[[114 125 129 127 111 128 119 133 128 107 131 133 143 135 132]
 [124 125 128 131 131 134 132 124 120 128 121 128 129 132 120]
 [126 131 126 131 133 132 157 128 130 126 125 138 130 126 120]
 [138 133 126 128 129 136 144 126 130 108 111 143 138 127 133]
 [125 130 128 128 130 135 103 116 130 153 129 137 123 129 124]]
->
[[114 124 126 138 125]
 [125 125 131 133 130]
 [129 128 126 126 128]
 [127 131 131 128 128]
 [111 131 133 129 130]
 [128 134 132 136 135]
 [119 132 157 144 103]
 [133 124 128 126 116]
 [128 120 130 130 130]
 [107 128 126 108 153]
 [131 121 125 111 129]
 [133 128 138 143 137]
 [143 129 130 138 123]
 [135 132 126 127 129]
 [132 120 120 133 124]]

[[131 137 153 126 101]
 [139 104 106 126 123]]
->
[[131 139]
 [137 104]
 [153 106]
 [126 126]
 [101 123]]

[[118 137 117 148 115 132 139 127 116 149 133]
 [119 127 110 137 114 127 130 129 120 135 126]
 [118 135 141 141 114 131 136 128 116 139 132]
 [133 119 139 114 137 124 118 131 136 113 123]
 [117 142 135 151 112 135 143 124 111 152 137]]
->
[[118 119 118 133 117]
 [137 127 135 119 142]
 [117 110 141 139 135]
 [148 137 141 114 151]
 [115 114 114 137 112]
 [132 127 131 124 135]
 [139 130 136 118 143]
 [127 129 128 131 124]
 [116 120 116 136 111]
 [149 135 139 113 152]
 [133 126 132 123 137]]

[[127 126 145 146 113]
 [143 136 142 157 112]
 [121 118 151 137 112]
 [131 108 153 108 124]
 [154 125 136 116 132]]
->
[[127 143 121 131 154]
 [126 136 118 108 125]
 [145 142 151 153 136]
 [146 157 137 108 116]
 [113 112 112 124 132]]

[[150 142 107 152 103 146]
 [139 136 117 141 114 138]
 [149 138 109 148 108 142]
 [109 117 146 109 147 114]
 [155 145 102 156  98 150]
 [104 113 152 103 154 108]
 [155 141 103 154 101 147]
 [152 141 107 152 105 145]]
->
[[150 139 149 109 155 104 155 152]
 [142 136 138 117 145 113 141 141]
 [107 117 109 146 102 152 103 107]
 [152 141 148 109 156 103 154 152]
 [103 114 108 147  98 154 101 105]
 [146 138 142 114 150 108 147 145]]

[[132 128 126 128 128 128 128 127 127 128 128 131 128]
 [127 128 127 127 126 130 127 125 127 125 127 131 129]
 [129 129 125 129 127 129 128 133 127 127 129 103 129]]
->
[[132 127 129]
 [128 128 129]
 [126 127 125]
 [128 127 129]
 [128 126 127]
 [128 130 129]
 [128 127 128]
 [127 125 133]
 [127 127 127]
 [128 125 127]
 [128 127 129]
 [131 131 103]
 [128 129 129]]

[[129 133 131 131]
 [131 135 131 132]
 [134 128 127 114]
 [126 116 124 146]
 [131 129 129 134]
 [122 126 127 130]
 [122 115 127 145]
 [102 129 129 119]]
->
[[129 131 134 126 131 122 122 102]
 [133 135 128 116 129 126 115 129]
 [131 131 127 124 129 127 127 129]
 [131 132 114 146 134 130 145 119]]
---
[[127 123 124 132 113 119 118 118]
 [148 114 121 132 130 130 129 128]
 [136 136 130 116 122 107 132 136]
 [131 136 120 114 133 139 148 123]
 [129 131 146 141 147 130 129 138]
 [137 115 124 125 128 127 109 118]
 [128 126 138 133 150 132 135 137]
 [115 125 138 134 114 125 108 135]]
->
[[115 125 138 134 114 125 108 135]
 [128 126 138 133 150 132 135 137]
 [137 115 124 125 128 127 109 118]
 [129 131 146 141 147 130 129 138]
 [131 136 120 114 133 139 148 123]
 [136 136 130 116 122 107 132 136]
 [148 114 121 132 130 130 129 128]
 [127 123 124 132 113 119 118 118]]

[[142 124 123 132 129]
 [139 140 114 144 110]
 [120 120 133 113 142]
 [119 135 131 134 122]
 [111 114 145 112 144]
 [138 142 115 145 112]
 [145 147 114 150 104]
 [140 140 114 137 120]
 [147 141 108 152 103]
 [127 131 125 128 126]
 [117 134 136 137 124]]
->
[[117 134 136 137 124]
 [127 131 125 128 126]
 [147 141 108 152 103]
 [140 140 114 137 120]
 [145 147 114 150 104]
 [138 142 115 145 112]
 [111 114 145 112 144]
 [119 135 131 134 122]
 [120 120 133 113 142]
 [139 140 114 144 110]
 [142 124 123 132 129]]

[[120 121 128 133 123 130 128 123]
 [127 128 130 125 129 127 129 124]
 [148 150 131 105 144 111 138 147]
 [123 133 122 130 126 135 121 126]
 [149 145 135 114 144 112 140 152]
 [109 115 122 134 111 142 117 106]
 [112 115 123 140 117 142 121 113]
 [136 136 135 120 140 116 139 136]]
->
[[136 136 135 120 140 116 139 136]
 [112 115 123 140 117 142 121 113]
 [109 115 122 134 111 142 117 106]
 [149 145 135 114 144 112 140 152]
 [123 133 122 130 126 135 121 126]
 [148 150 131 105 144 111 138 147]
 [127 128 130 125 129 127 129 124]
 [120 121 128 133 123 130 128 123]]

[[133 141 128 134 129 134 131 140]
 [136 148 127 130 129 132 133 136]
 [134 145 127 130 129 131 134 138]
 [134 143 128 133 129 135 130 138]
 [137 149 127 129 129 132 133 136]
 [134 145 127 131 129 133 132 138]
 [131 134 127 131 129 129 135 148]
 [138 149 127 129 129 133 133 135]]
->
[[138 149 127 129 129 133 133 135]
 [131 134 127 131 129 129 135 148]
 [134 145 127 131 129 133 132 138]
 [137 149 127 129 129 132 133 136]
 [134 143 128 133 129 135 130 138]
 [134 145 127 130 129 131 134 138]
 [136 148 127 130 129 132 133 136]
 [133 141 128 134 129 134 131 140]]

[[128 122 137 127 146 118 132]
 [130 142 119 127 110 149 124]
 [128 122 137 127 146 118 132]
 [127 117 141 127 154 112 134]]
->
[[127 117 141 127 154 112 134]
 [128 122 137 127 146 118 132]
 [130 142 119 127 110 149 124]
 [128 122 137 127 146 118 132]]

[[150 132 128 130 115 147 145 108 126 124 135 132 107 143]
 [139 146 156 130 107 121 129 120 120 142 138  99 154 110]
 [153 137 145 124 117 148 151 119 114 127 141 134 115 128]]
->
[[153 137 145 124 117 148 151 119 114 127 141 134 115 128]
 [139 146 156 130 107 121 129 120 120 142 138  99 154 110]
 [150 132 128 130 115 147 145 108 126 124 135 132 107 143]]

[[131 132]
 [133 105]
 [143 138]
 [137 133]
 [131 106]
 [123 118]
 [132 123]
 [143 109]
 [149 113]
 [142 113]]
->
[[142 113]
 [149 113]
 [143 109]
 [132 123]
 [123 118]
 [131 106]
 [137 133]
 [143 138]
 [133 105]
 [131 132]]
